One turn or mirror swaps these rows in pairs. Which row does each one swap with?
Tepa: [ -1  -4 -24  -4   9   1 -10   3 -10   2  23  12   4  12   1 -12]
niri: [ -2  20 -14  -1   1 -26   4 -20  14  12  -6 -10 -19  20 -14   2]
Lano: [ -8   7 -16  -7   4  -1  -8  10   0   6  33  12   7   8 -10  -6]
zunug: [  3   8  -1  -9   3 -17   0 -13   0  18 -18 -15 -24  14 -16  -7]
Muzif: [-33  14 -10  -1  10 -26   9  33  -3 -12  -2   3  14 -14   5 -18]
sug: [-14   1  11 -10  25 -19  22   4 -19   3 -24 -16   4   2  -7  23]
Gibu: [-22  16   1 -16  -8  15   2   1   8  -2 -13  26  14   5  -1  -5]
vesub: [-35   5  -9   0  -8 -14  27   6  -8  14  24  12   1 -23  -7  -5]
keda: [-33  12  -7   9  -4 -15  20   2  -7  22  26   8  -3 -23  -6  -2]
nuvu: [ -8  10   3  -3  12 -17  30   7  -8   5 -24 -22  13  -7   0  32]
gonom: [-11   8   0   0  14 -29  19   7 -23   5 -19  -8  16   6  -1  33]
nadi: [ 10  14 -13  -1   4 -22  11  -5   2  15 -13 -13 -24  21 -18 -14]
nade: [ -9  11  -5   4  26 -16  25  14  -5  -1 -23 -21  13 -14   3  22]
vulef: [-28  13 -10   1 -11  -8  24  -1 -10  17  26   7   5 -24  -8  -6]
vuvig: [-17   9   8  -7  21 -22  26  20 -14  -2 -16 -20   5 -10 -13  26]
tuz: [ -3  13  -6   0  -6 -27  -1   3  11  20 -17  -9 -21  20  -8  -4]
firez: [-21   7   1   0  13 -31  34   8 -12 -12 -21 -14   5  -6 -12  19]
Zotaz: [-21   8   6 -10  -8  12   4   4  14  -6  -7  28  18  -7  -8   2]
Bon: [ 10  12  -7  -5  -8 -15   7 -15  12  20 -18 -17 -15   9 -10  -1]
Puzu: [-37  -7 -14   6   2 -14   8  33 -11   3 -16  -3  23 -13  -8  -9]
Noru: [-23  12   8 -10  -2   8   0   0  13  -2  -4  32  23  -1 -12   1]
digen: [ -9   5 -28  -5   7  -4  -9   6  -3  -4  25  12   4  22  -1  -4]
Ragib: [-22   8   8 -10  -6  11   0   2  18  -1  -3  22  21  -2 -10  -1]
dumi: [  6  15  -7   8   3  -3  -3 -15   3   8 -18 -15 -14  12 -15 -22]
kef: [-32  11  -6   2  20 -13   6  36   0  -6  -8   2  16 -14  -6 -14]
Kun: [-22   8   0  -7  -8   6   4   0  11  -5  -3  33  17  -3 -11  -3]
Zof: [-17 -11 -26   1  -9   3 -10   2  -9  16   9   8   8  18 -15  -6]
Zoteb: [ -4  17   7   4  24 -19  27  13  -9   7 -25 -18  15   5  -3  16]
gerat: [-29  14  -2   1  13 -13   3  36   3  -5   4   7  17 -21  -5 -11]
gusi: [ 11  13  -4 -16  -3 -14  -6 -11   7  13  -8  -6 -16  13 -27  -5]
tosuv: [-36  15 -12  -2  -7 -13  25   3 -17  19  21   5  -1 -20   3  -5]
vute: [ -7   9  -1   1  26 -19  29  12 -22  -6 -27  -8   9   1  -9  22]
Situz: [-10  10   4  12  26  -6  28   6 -22  -5 -18 -24  12   0  -2  14]
Kir: [ -7   3 -24  -2   9  -2  -7   2  -9   8  28  11   3  16 -15 -10]
kemi: [-30  10  -7   4  -7 -11  19   1  -8  20  24   8   4 -28  -8  -3]
pupi: [ 16  18 -16   3   6 -17   0 -11   4  21 -17 -10 -16  13 -13  -2]
fosu: [-19  19   6   1  20 -31  26   1  -4  -3 -20  -9  11   2  -4  28]
fodi: [-24   4  -2   0  15 -17  13  35  -3  -8  -6  -2  19 -15   7 -23]
vap: [ 16  17 -14  -1   1 -12  -1 -17   9  16  -8 -17  -5  14 -15  -9]
mebus: [  1   5 -14  -4  -6 -18   5 -18  10   1 -17  -5 -22  18 -22  -1]

Swapped with dumi: Situz
Swapped with Lano: gerat
Swapped with Puzu: Zof

One turn or mirror swaps these rows in pairs. Which row does each one swap with?
dom: [  8  -3  35  -6 -16  18 -11 -17  14  12  -1   3 -19   5  -2 -39  -1  -7
  11]
seluz: [ 10  14  10  -7   6  21 -15  -8  61   2  11 -10  -9 -11   2 -25   6 -11
  18]
mes: [ 13  14  24  -7  23  14  -4 -20  35   0  50 -11   4  14  15   3   6  -1
   7]
dolun: [ 11  15   9  -8  20  16   5 -10  39   4  11   1  -8   0   1 -43   6  -7
  16]
bomem: [  6 -16  10   1   3  16   5  11  35  25  14  -1  -5  -8 -14  -4  14 -19
  25]
segi: [ 18  -6  26  -8  37  10   0 -10  46  -7  25  13 -18  -5  17   8  -6  -8
  14]
Gan: [ 12  27  31 -36  -3   5   1   2   0  -7  30   7 -20  -9  -6   1   8  14
  14]
Vuz: [ -2 -13  38   8   3  34 -20 -18  27   3  24  -5   7   5  15 -18  -9 -16
  23]
rog: [  9  -5  33   7   7  26  -1  -4  13  37  32   0  10 -12 -18   5  -5   0
  19]
Lani: [ -2  -2  31   8  14  21 -44 -14  18  17  -1   3   6  -3  18 -11   6   4
  32]
foper: [ -6  25  32 -27   1  23 -12 -30   8   0   9   1 -13  10  -4  -2  26  11
  31]
selep: [ -2  -4  14   4  15  12 -22   0  23  24  10  14  24   8   8   0   8 -10
  31]
Tafe: [  6  -4  19  -6  16  10   2 -10  -6   1   8 -20  -4   7  14 -33   2 -13
  21]
tolag: [ 14  33  13 -21   1  22  -4 -14  10   1   4 -30 -22 -18 -11   3   8 -10
   4]
kose: [ 11  15  26 -11  14  15 -19   3  -5   4  18  12   2   3  -4 -46  -2  -5
  19]
tose: [ 11  23  22 -36   5  -4  -1 -25   9  -4  19  -1 -24   2 -11   2  22   4
  28]
Kabaf: [  8   8  29   9  -4  44  -9  -6  22  30   3   7   0   0 -12  12 -10  -8
  14]
Gobo: [ 12   0  24  -8   1  21  27  -8   7   3  15   9 -10   3  -3   7  14  22
  11]
vup: [  0  28  28 -23   2  12  -1 -18   5  -6  34  -6 -24  -8   0 -13  21  20
  17]
kime: [ 11  12   7 -10  -6  22 -35 -10  42   7  14 -16   0  16 -12  -1  11 -21
  20]
suli: [ 15  -3  14  -4  26   0 -13 -14   8   3  33  23  15   6   7 -14  10  -9
  37]
Bepa: [ 11   9  25  -5  30  17 -53 -13  14   3  17   2 -10 -28  -6 -21  -2   1
  12]
pag: [  9   4   8  -8  -6   6 -20   0  21   4  28 -38  -4 -12 -19  -1  15 -11
   8]
Zuk: [  9   8  48  -3  29  16 -17 -27  27  -4  17  -7  -6 -25  -1 -11 -24  -1
   9]
lupig: [ 24   6  11 -13  26  13  -1   3  30  -4  -9 -23 -14  16  -3  -2  -3 -13
  12]
Sirib: [ 25  10  17   9  13  30 -18  -4  33  -3  -4 -13  -2  -2  16 -11 -14 -21
   2]
kole: [ 35  -2  16  -3  14  12 -15   9  28   8  16   0 -20 -32  -9  15 -19  -9
   7]
dal: [  5  -2  23  -9   6  21 -20 -12  -8   1 -14 -12  -8  18   7 -18  11 -16
  10]
vaku: [ 26  17  17  -8  16  22   8  -7 -14   8  13   9  -7 -31   3  12   0 -11
  17]
disel: [ 12 -10  30 -11 -11  18  -5  -7  14  -1  39 -11 -10  -8   5  33  -3 -12
  17]
foni: [ 14  16  14  -7  14  18 -36 -12  37  -1  37   5  -6  16  15  22   5  -9
  13]
Refu: [ 34   5  18 -15   8  12  -5  10  32  10   2 -15 -18 -18 -13  19  -5 -19
   7]
zize: [10  7 24 -8 13 16 10 -5 23  3  8  6 -3 11 17 35  2 10  5]
Korog: [ 10  24  50 -18   3  27 -25 -27  23 -13   7  14 -17  10   7   1  -9  -4
  22]
rok: [  1  12   9  -5  13  26 -22 -10  19  -5  25   7  -2 -10  16 -28  35  11
  16]
murig: [ -1  18  28  -4  -4  42  -5 -22   0  15   8 -10 -13  10 -22  -9  14   4
  10]
govu: [  6  -7  29 -20  24   4 -30   1  40  14   5   5 -11 -19 -18   7   3   8
  38]
tutaf: [ 11  24  13  -8 -22  21  -3   0  35   1   7  -2 -14   9  15 -15  -1  14
  17]
neta: [ 18  11  23   1  22  11 -17  -6 -24  11  26   2  -7 -11  -8 -27  -6  -8
  21]
pugad: [ 20  -7  27  -2  26  13 -20 -10 -12   9   6   9 -14   7 -15 -32   1   6
  15]
zosu: [  0   2  40 -31   7   1 -31 -19   1  -1   7  11 -20 -12   4  21  12   4
  28]
zal: [ 30  11  17  -3   3   1 -30   7  11  12  19  21  -6 -12   8   2 -26  -3
  32]
Govet: [ 24   4  39  -6  15  30 -25 -16  29   5   5   8 -16  -9 -11  23 -27   1
   6]
non: [-11  16  19 -24  11  13   9 -14  12  18  11  -9  -4  -4 -14   5  24   7
  40]
duku: [ 21   1  23  -6  23  18 -30  -7 -28   4  13   7  -9  10  -6   0   0  -4
  16]
ruzu: [ 17  15  19 -12   1  11  -8  -9   4   3   2 -20 -14   0  18  37   7  -2
  16]
dini: [ 27   1  13 -17  17  -2  -5  10  16  10  29  14 -22 -30 -17  10  -2   6
  14]
zare: [ 11   5  21 -13  -9  13 -32   0  42   7  15   2 -10 -34  -3  24   7  -1
  24]
Bedot: [ 20   2  20  -6 -18  21 -39   8  -3   6  13  -2  -9  14 -18   5   7 -15
  19]
dubod: [ 26   2  28 -27  -5 -13 -25 -14   7  -5  31   9 -30  -4   6   7  -3 -13
  14]
sini: [ 12  13  32 -14   9  12  10  -1  28   5  25   4 -12 -39   2  23   6 -11
  17]
zimo: [ 10  -3  15  13  22  25 -16  10  31   2  21  -4   3  -6  12 -29  13 -16
   3]
zus: [ 16  17  27 -14  28  11 -41 -26  -3  -3  39  10 -11   3  -3  10   1  -9
  20]
Zitad: [  0  -9  35 -27   9  -3  -9 -10   2   1  28   0 -19 -26   5   6   8  18
  31]
nozez: [ 15  -5  19  -3  51  14 -19  -4  -5   0  19   3  -6  10   6  -6  -1  11
  13]
zon: [ 12   2  27 -10  23  18 -34  -5  60   4   5   0  -8 -10   0 -19   4  -6
  17]

Swapped with Tafe: Zitad
Swapped with mes: rog
Swapped with dolun: dini
Swapped with Kabaf: foni
Swapped with Bepa: tolag
Swapped with pag: Zuk
Swapped with dom: dubod

